0: vec![-42, 62, -60, -59, 7, 32, 6, -49, 8, -8, -15, -36, 2, 30, -3, 45, 37, 69, -25,
     7, 43, -11, -2, -18, -1, 53]
1: vec![-37, -6, -16, -11, -24, 42, -20, -33, -39, -43, -42, 51, -15, 46, 25, 8, 26, 34, 5,
     55, 23, 41, 33, -45, -32, 3]
2: vec![-23, 39, 31, -6, -3, -16, 25, 13, 26, 38, 42, 11, 4, -35, -27, 24, 1, 114, -28,
     -53, -15, -37, -43, 27, 28, 28]
3: vec![16, 8, 116, 19, -59, -44, 30, 46, 3, 61, 83, -32, -52, -77, 3, -45, -5, 4, -40,
     -82, -53, -51, -76, 66, 3, -30]
4: vec![4, -2, -51, 14, 24, 24, -24, -23, -22, -48, -45, -30, -12, 45, 34, -5, -10, -2, 46,
     44, 22, 35, 46, -8, -18, -15]
5: vec![18, -5, 59, 5, -6, -55, 28, 15, 16, 61, 75, -28, -21, -67, -6, -34, -11, 14, -25,
     -74, -43, -60, -70, 40, 5, -14]
6: vec![2, -13, -56, 5, 24, 29, -20, -28, 7, -43, -38, -49, -10, 44, -1, 24, -4, -30, 34,
     43, 24, 11, 31, -53, -7, -2]
7: vec![38, 13, 39, 11, 73, -60, 15, 13, 44, 61, 70, -78, 6, -74, -20, -11, -26, -9, 6,
     -79, -39, -64, -63, 20, 22, -2]
8: vec![-43, 4, 107, 36, -39, -19, 33, 73, 44, 89, 51, -38, -28, -32, -48, 8, 3, 69, -16,
     -63, -18, -16, -49, 105, 31, 35]
9: vec![-25, 8, -78, -55, 32, 27, -4, -28, -9, -36, -45, 21, 20, 45, 22, 12, 35, 41, -4,
     42, 49, 31, 49, -69, -15, 41]
10: vec![20, -63, 99, 58, -2, -31, 35, 43, 26, 42, 25, 20, 69, -36, -49, 17, -40, -38, 31,
     -34, -28, 35, 11, 115, 41, -13]
11: vec![5, -11, 51, 21, -8, -31, 21, 41, 39, 60, 39, -47, 1, -35, -45, 2, -28, -17, 34,
     -57, -16, -13, -19, 60, 33, 18]
12: vec![31, -3, 74, 17, -55, -39, 22, 72, 49, 67, 43, 12, 5, -49, -31, -1, -59, -22, 24,
     -59, -24, -23, -32, 86, 43, -15]
13: vec![23, 22, 64, 33, 20, -31, 22, 25, 28, 47, 54, -50, -17, -59, -21, -23, 9, 33, -8,
     -69, -46, -53, -64, 33, 12, -17]
14: vec![22, -26, 0, 24, -1, -2, -9, -18, -8, -8, -10, -13, 0, 4, 4, -14, -10, -46, 36,
     4, -8, 14, 7, 9, -1, -29]
15: vec![17, -2, -78, -48, 24, 9, -7, -18, -35, -36, -31, 0, 18, 24, 36, 19, -1, -32, 10,
     33, 32, 13, 33, -25, 0, 0]
16: vec![29, -3, 41, -3, -8, -61, 25, 6, 16, 56, 70, -1, -21, -61, -4, -29, -23, -2, -9,
     -71, -35, -73, -63, 39, 8, -16]
17: vec![-36, -12, -17, -40, 2, 38, -4, 2, -16, -49, -47, -9, 29, 45, 1, 14, 37, 23, -49,
     58, 43, 56, 38, -67, -4, 24]
18: vec![31, 10, 119, 19, -38, -45, 27, 59, 12, 68, 86, -87, 2, -87, -37, -29, -9, -46, -48,
     -78, -69, -64, -80, 42, 3, -35]
19: vec![22, 1, -15, -10, 56, -5, -10, 3, -19, -11, -12, 23, -1, 9, 29, -16, -12, -33, 14,
     8, -3, 7, 12, -24, -1, -24]
20: vec![25, 11, 39, -11, -49, -55, 27, 41, 5, 71, 81, -44, -6, -75, 7, -16, 4, 10, -47,
     -63, -40, -60, -75, 7, 19, -5]
21: vec![32, 0, 22, 10, -3, -44, 27, 54, 21, 49, 65, -24, -22, -64, -8, -17, -24, -44, -63,
     -77, -36, -67, -55, 27, 18, 4]
22: vec![2, -20, 45, 6, -30, -3, -4, 8, -17, -6, 3, 1, -23, -11, 13, -40, 2, -27, -25,
     13, -19, 16, 8, -1, -11, -28]
23: vec![4, 5, -55, -22, 24, 20, -26, -39, -37, -50, -49, 12, 11, 50, 24, 10, 4, -77, 25,
     56, 27, 31, 46, -43, -6, -3]

vec![55, -6, 0, -13, 16, -43, 16, 64, 57, 30, 33, -16, 21, -43, -30, 8, -33, 9, 29,
     -51, -20, -47, -19, 21, 28, -14] 11 16 7 12 13
vec![-46, 42, -31, -20, -8, 43, 0, -57, 1, -5, -11, -6, -50, 33, 12, 40, -3, 61, -14,
     1, 32, -7, -15, -20, -29, 41] 0 1 9 6 17
vec![-21, -3, -75, -42, 11, 27, -13, -29, -13, -39, -49, 23, 15, 48, 17, 13, 25, 27, 2,
     49, 43, 38, 51, -62, -15, 31] 9 17 1 15 23
vec![-64, 3, -16, -31, -45, 51, -15, -35, -34, -41, -44, 63, -23, 52, 35, 18, 39, 39, -5,
     56, 31, 45, 30, -52, -34, 19] 1 17 9 23 4
vec![-24, 33, -45, -21, 6, 28, -4, -38, -7, -20, -21, -15, 1, 31, 2, 31, 21, 43, -10,
     20, 29, 1, 12, -21, -7, 25] 0 9 15 1 6
vec![-52, 37, 67, -3, -23, -22, 31, 12, 27, 59, 53, 56, 3, -34, -42, 11, 19, 127, -39,
     -59, -14, -29, -53, 49, 32, 39] 2 8 13 5 16
vec![-25, -8, -57, 4, -37, 28, -31, -24, -21, -46, -58, 33, 1, 55, 9, 15, 11, 0, 18,
     62, 31, 53, 51, -47, -14, 11] 1 23 4 9 17
vec![33, 35, -54, -10, 16, 4, 9, 2, 46, 5, 9, -49, -29, -34, -6, 36, -36, 68, -37,
     -60, -10, -70, -17, -13, 27, 5] 2 13 0 21 16
vec![-23, 10, -75, -50, 65, 25, -7, -42, 12, -29, -54, 90, 56, 51, 14, 26, 46, -8, -2,
     42, 60, 50, 46, -72, -15, 37] 9 17 23 15 1
vec![-64, 6, -21, 9, -119, 51, -22, -32, -36, -36, -55, 35, -20, 68, 21,
     8, 31, -44, 0, 71, 38, 62, 37, -39, -19, 18] 1 17 23 4 6
vec![-36, 72, -4, 4, 15, 36, 1, -27, -9, 3, 4, -18, -44, 2, -1, 15, 23, 71, -42,
     -33, -1, -30, -25, -48, -12, 22] 0 2 19 22 1
vec![-58, 3, -18, -8, -41, 51, -28, -24, -22, -55, -60, 18, -21, 73, 5, -7, 26, 21, 2,
     70, 28, 60, 38, -49, -14, 23] 1 17 9 4 23
vec![-37, 24, 11, 2, -25, 22, -1, -2, -14, 1, -7, 21, 6, 14, 1, 6, 12, 82, -10,
     13, 11, 2, -6, -23, -15, 15] 1 0 22 2 17
vec![41, 8, 108, 54, -62, -49, 27, 53, 9, 55, 80, -40, -17, -89, -40, -41, -24, -1, -37,
     -69, -63, -45, -79, 108, 14, -42] 3 18 5 13 12
vec![12, -13, 8, 34, 12, 9, -16, -8, -26, -12, -11, -1, -3, 13, -14, -6, -8, 11, 30,
     17, -1, 13, 17, -1, -11, -14] 14 19 22 4 6
vec![20, -4, 116, 35, -75, -42, 30, 92, -6, 60, 68, -32, -22, -76, -27, -34, -3, -5, -47,
     -59, -62, -32, -64, 52, -6, -29] 3 18 5 20 13
vec![-38, 11, 71, 25, -27, -6, 27, 61, 40, 66, 39, -38, -26, -24, -34, 19, -3, 61, -13,
     -58, -11, -21, -38, 61, 30, 36] 8 11 2 13 5
vec![26, -64, 71, 33, 16, -27, 29, 40, 51, 24, 9, 66, 57, -27, -37, 14, -44, -18, 42,
     -3, -22, 46, 42, 65, 59, -6] 10 12 11 14 22
vec![-52, 3, 97, 27, -4, -11, 30, 0, 22, 73, 57, -29, -22, -40, -28, -10, 17, 32, -28,
     -59, -19, -25, -54, 55, 23, 41] 8 13 5 11 2
vec![36, 6, 111, 47, -57, -48, 28, 55, 8, 55, 82, -39, -29, -85, -25, -38, -23, 7, -38,
     -70, -62, -45, -76, 100, 8, -39] 3 18 5 13 16
vec![-33, 40, 2, -31, -2, -8, 17, 22, 42, 38, 36, 51, 4, -32, -1, 26, 0, 62, -20,
     -57, -5, -28, -38, 27, 18, 56] 2 16 11 13 5
vec![8, -15, -61, -15, 18, 18, -41, -53, -37, -53, -44, 50, 17, 42, 35, -6, -2, -86, 39,
     59, 26, 26, 48, -18, -16, -11] 23 15 4 6 19
vec![-26, 37, -60, -41, 24, 31, -3, -45, -1, -20, -28, -32, 4, 36, -6, 30, 17, 54, -4,
     25, 36, 2, 14, -10, -3, 34] 0 9 15 6 17
vec![-44, 22, 114, -13, -98, -29, 33, 65, 7, 84, 71, 34, -56, -71, -51, -64, 55, -12, -82,
     -74, -47, -30, -74, 32, 4, 21] 3 20 5 18 8
vec![33, 25, -43, 32, 68, 11, -5, -12, 8, -21, -12, 10, 15, 9, 16, 23, -32, 8, 23,
     -5, 5, -13, 14, 5, -2, -14] 19 14 4 15 6
vec![25, -5, 37, -22, 16, -42, 30, 42, 53, 57, 55, -35, 13, -59, -9, 2, -30, -30, -44,
     -53, -28, -58, -54, 39, 25, 10] 21 16 5 7 20
vec![-35, -9, -32, -16, -21, 39, -13, -33, -22, -38, -39, 38, -3, 43, 30, 15, 15, 9, 10,
     49, 27, 34, 33, -46, -27, 7] 1 9 17 4 23
